In the rows, zero is written as 128.
A single turn carries every row of the set below to another of its rows. Some are shown first; where does it send the rows asked next?
Fup: [120 125 154 160 119 141 142 106 117 140 131 184 129 118 114 153 115 163
 137 128 115  90 140 143 121 126]
dotog: [140 136 150 125 128 146 159 126 105  79 149 153 151 143 114 156 141 154
 159 111  99 123 114 106 131  84]
vitu: [141 158 141 124 135 108 113 128 113 114 150 135  98 116 114 153 150 154
 142 138 100 141 115 116 121 120]
Sofi: [143 136 127 151 116 131 145  87 132 117 141 146 151 131 112 136 130 149
 129 151 103  80 116 128 133  84]
mosim: [ 98 118 138 160 121 157 118 107 116 134 154 164 144  91 119 147 132 157
 152 107 113 111 134 140 108 104]
Zasam: [127 137 135 150 120 136 121 123 109 118 142 156 169 111 122 136 137 147
 157 127  99 107 102 110 129  57]
Seza: [146 154 134 169 114 134 135 129 127 112 123 175 132 110 107 137 138 132
 138 130 106 111 138 159 133 118]
Tef: [139 146 152 115 162 149 134 148 107  92 154 127 153  97 120 134 134 135
 134 127  99 136 106 140 122 112]
devi: [120 119 146 131 166 138 153  97 114 114 130 165 138 126 136 172 120 166
 121 151  96 127 122 117 126 131]
veti: [150 155 148 123 143 106 112 109 110 121 139 153 102 130 120 148 131 160
 144 135 113 135 114 114 111 127]
muz: [133 153 164 115 158 127 139 117 109 132 111 159 132 118 148 160 117 149
 120 122 108 112 100 139 130 130]
buv: [116 130 154 124 136 154 134 135 113 108 153 109 134 109 154 154 138 158
 146 128  90 126 109 138 145 133]
Tokeb: [120 139 124 171 112 150 120 136 120 108 145 146 144  89 113 137 146 140
 157 113 110 131 128 156 129 104]
Sepef: [151 151 131 150 120 126 133 110 120 109 137 142 164 115 113 126 138 135
 135 134 113  97  99 137 127  66]
norig: [ 96 115 147 160 120 159 122 125 106 139 154 161 142  96 121 145 122 162
 159 108 114 111 125 138 116 107]
Modit: [119 123 131 150 116 141 133 100 121 127 146 160 156 127 121 146 130 161
 150 145  88  91 119 102 134  75]
sor: [147 149 142 118 144 152 159 120 109  95 144 162 145 148 107 133 123 134
 143 108 106 113  94 118 121  87]
Mozol: [118 123 136 133 130 145 171 103 114  91 155 143 138 137 116 175 151 158
 134 121 101 119 109 110 127  82]
Megik: [118 142 131 168 114 147 128 151 111 116 141 141 141  89 110 136 139 140
 150 112 116 127 114 161 133 103]
rina: [144 154 130 118 164 136 154 117 124 101 126 140 136 117 109 148 122 142
 108 146  97 125 113 142 135 132]
gota: [135 160 154 118 143 137 135 154 112 114 120 140 130 116 142 153 130 144
 138 129  83 125 108 134 155 133]
giso: [142 152 138 168 113 128 147 132 122 117 119 164 128 111 103 144 131 141
 128 131 116 106 130 166 138 122]
rapot: [124 133 147 159 123 141 133 100 124 139 131 193 130 112 112 147 123 148
 133 124 110  92 143 143 113 118]
puf: [114 123 164 122 151 143 137  98 109 127 143 128 135 111 161 161 125 163
 127 121 115 113 101 143 120 131]
Galaz: [124 136 127 126 145 151 172  97 119 107 150 153 131 142 109 152 133 138
 117 118 108 109  89 123 116  85]
pum: [117 111 168 127 162 151 133 127  96 104 158 152 155 107 148 157 132 160
 147 132  97 138 115 114 113 111]
rito: [126 139 142 129 138 125 111 120 112 123 172 128  96 115 126 145 149 151
 142 138 102 140 106 118 109 117]
Viza: [134 136 148 128 146 122 110 100 109 129 162 146  99 129 132 139 131 157
 144 136 115 134 104 117  99 124]

rina turns into Tef
Sofi turns into Sepef
Now these:
Tokeb turns into mosim
gota turns into buv
dotog turns into Mozol
Megik turns into norig
Viza turns into veti

